[[130 116 134 132 125 123 145 119 143 136 144]
 [132 137 113 132 135 124 118 137 117 121 111]
 [127 108 133 142 135 112 156 122 148 125 147]
 [126 125 137 115 114 136 131 122 134 138 138]
 [126 151 121 123 128 137  99 139 109 130 114]]
->
[[127 108 133 142 135 112 156 122 148 125 147]
 [130 116 134 132 125 123 145 119 143 136 144]
 [126 125 137 115 114 136 131 122 134 138 138]
 [132 137 113 132 135 124 118 137 117 121 111]
 [126 151 121 123 128 137  99 139 109 130 114]]

[[107 157 122 157 104 120 104 149 129 134 117 116 149 150 145]
 [139 126 105 121 138 107 139 149 107 107 152 150 151 150 154]
 [117 149 136 154 114 134 114 137 139 141 115 115 137 136 130]]
->
[[139 126 105 121 138 107 139 149 107 107 152 150 151 150 154]
 [117 149 136 154 114 134 114 137 139 141 115 115 137 136 130]
 [107 157 122 157 104 120 104 149 129 134 117 116 149 150 145]]

[[133 122 125 141 124 134]
 [125 129 130 125 123 120]
 [124 143 127 129 138 131]
 [126 105 132 132 119 133]
 [128 118 130 120 131 133]
 [127 110 133 130 137 122]
 [125 130 124 126 123 127]
 [129 116 129 115 129 128]
 [131 137 126 136 123 134]]
->
[[126 105 132 132 119 133]
 [127 110 133 130 137 122]
 [129 116 129 115 129 128]
 [128 118 130 120 131 133]
 [133 122 125 141 124 134]
 [125 129 130 125 123 120]
 [125 130 124 126 123 127]
 [131 137 126 136 123 134]
 [124 143 127 129 138 131]]

[[135 129 124 132 123 134 135]
 [130 123 131 125 116 135 150]
 [129 122 133 127 122 133 135]
 [132 133 121 132 131 127 124]]
->
[[129 122 133 127 122 133 135]
 [130 123 131 125 116 135 150]
 [135 129 124 132 123 134 135]
 [132 133 121 132 131 127 124]]

[[132 112 107 118 104 128 122 132]
 [118 116 130 135 122 149 120 153]
 [130 134 144 139 157 120 140 122]
 [138 129 130 131 150 108 144 112]
 [115 133 147 141 138 148 122 146]
 [131 101 108 126 117 129 128 144]
 [133 144 140 130 148 113 139 108]
 [123 108 130 141 140 139 129 153]
 [126 142 124 115 101 135 114 121]
 [127 118 109 117 101 133 118 134]]
->
[[131 101 108 126 117 129 128 144]
 [123 108 130 141 140 139 129 153]
 [132 112 107 118 104 128 122 132]
 [118 116 130 135 122 149 120 153]
 [127 118 109 117 101 133 118 134]
 [138 129 130 131 150 108 144 112]
 [115 133 147 141 138 148 122 146]
 [130 134 144 139 157 120 140 122]
 [126 142 124 115 101 135 114 121]
 [133 144 140 130 148 113 139 108]]

[[119 143 139 119 133 140 136 102 126 115 130 114 122 117]
 [136 138 140 131 103 143 126 116 129 128 100 120 120 108]
 [124 145 136 118 136 133 140 113 125 123 123 118 121 117]
 [119 139 143 124 128 142 133 105 118 114 126 120 124 110]]
->
[[136 138 140 131 103 143 126 116 129 128 100 120 120 108]
 [119 139 143 124 128 142 133 105 118 114 126 120 124 110]
 [119 143 139 119 133 140 136 102 126 115 130 114 122 117]
 [124 145 136 118 136 133 140 113 125 123 123 118 121 117]]

[[149 141 144 111 136 112 126 104 106]
 [145 118 100 125 157 144 127 124 148]
 [121 115 118 138 108 131 140 121 153]
 [127 122 122 143 122 145 122 150 150]
 [106 101 137 111 133 153 131 134 104]
 [129 145 152 127 102 119 127 154 153]
 [123 126 103 116 124 112 137 121 121]
 [105 105 117 126 125 149 128 139 139]
 [125 130 145 139 135 141 104 104 137]]
->
[[106 101 137 111 133 153 131 134 104]
 [105 105 117 126 125 149 128 139 139]
 [121 115 118 138 108 131 140 121 153]
 [145 118 100 125 157 144 127 124 148]
 [127 122 122 143 122 145 122 150 150]
 [123 126 103 116 124 112 137 121 121]
 [125 130 145 139 135 141 104 104 137]
 [149 141 144 111 136 112 126 104 106]
 [129 145 152 127 102 119 127 154 153]]
---
[[130 129]
 [132 127]
 [124 155]
 [129 129]
 [141 145]
 [138 145]
 [128 121]
 [130 128]
 [146 142]]
->
[[142 146]
 [128 130]
 [121 128]
 [145 138]
 [145 141]
 [129 129]
 [155 124]
 [127 132]
 [129 130]]

[[124 119 115 127 138 124 124]
 [112 128 112 116 131 118 125]
 [125 120 141 118 144 145 136]
 [125 117 127 115 136 132 132]
 [144 118 137 158 129 124 124]
 [144 118 135 157 129 130 129]
 [113 125 117 112 142 119 124]
 [112 135 114 119 127 119 128]]
->
[[128 119 127 119 114 135 112]
 [124 119 142 112 117 125 113]
 [129 130 129 157 135 118 144]
 [124 124 129 158 137 118 144]
 [132 132 136 115 127 117 125]
 [136 145 144 118 141 120 125]
 [125 118 131 116 112 128 112]
 [124 124 138 127 115 119 124]]

[[129 135 117 135 110 106]
 [146 124 111 124 123 124]
 [116 126 120 106 118 115]
 [109 109 124 148 136 108]
 [119 114 128 119 111 123]
 [128 146 114 137 135 108]
 [147 134 105 134 126 125]
 [128 119 141 137 113 133]
 [146 109 144 109 126 113]]
->
[[113 126 109 144 109 146]
 [133 113 137 141 119 128]
 [125 126 134 105 134 147]
 [108 135 137 114 146 128]
 [123 111 119 128 114 119]
 [108 136 148 124 109 109]
 [115 118 106 120 126 116]
 [124 123 124 111 124 146]
 [106 110 135 117 135 129]]

[[114 135 141 142]
 [114 135 140 142]
 [132 133 107 108]
 [133 115 143 140]
 [138 111 138 135]
 [137 112 139 135]
 [116 131 146 147]
 [127 138 109 112]]
->
[[112 109 138 127]
 [147 146 131 116]
 [135 139 112 137]
 [135 138 111 138]
 [140 143 115 133]
 [108 107 133 132]
 [142 140 135 114]
 [142 141 135 114]]

[[153 149 154 157]
 [105 103 108 104]
 [100 129 123 115]
 [103 127 117 109]
 [105  99 100 101]
 [151 150 149 148]]
->
[[148 149 150 151]
 [101 100  99 105]
 [109 117 127 103]
 [115 123 129 100]
 [104 108 103 105]
 [157 154 149 153]]

[[103 149 133 127 104 108 155 113 116 109 152 117 137 106]
 [151 126 136 143 153 154 105 120 115 123 106 146 131 155]
 [101 102 102 101 107 101 102 154 152 155 129 105 103 113]
 [105 101 104 104 103 103 104 152 154 154 102 100 102 103]
 [121 100 103 100 104 105  99 112 109 115 103 105 102 126]
 [154 121 123 134 151 153 110 153 155 155 116 143 123 151]]
->
[[151 123 143 116 155 155 153 110 153 151 134 123 121 154]
 [126 102 105 103 115 109 112  99 105 104 100 103 100 121]
 [103 102 100 102 154 154 152 104 103 103 104 104 101 105]
 [113 103 105 129 155 152 154 102 101 107 101 102 102 101]
 [155 131 146 106 123 115 120 105 154 153 143 136 126 151]
 [106 137 117 152 109 116 113 155 108 104 127 133 149 103]]

[[127 124 132 128 128 129 128 128 125]
 [133 149 149 101 125 124 127 100 140]
 [129 132 125 128 128 128 129 128 131]
 [101 122 118 118 157 155 157 126 108]]
->
[[108 126 157 155 157 118 118 122 101]
 [131 128 129 128 128 128 125 132 129]
 [140 100 127 124 125 101 149 149 133]
 [125 128 128 129 128 128 132 124 127]]
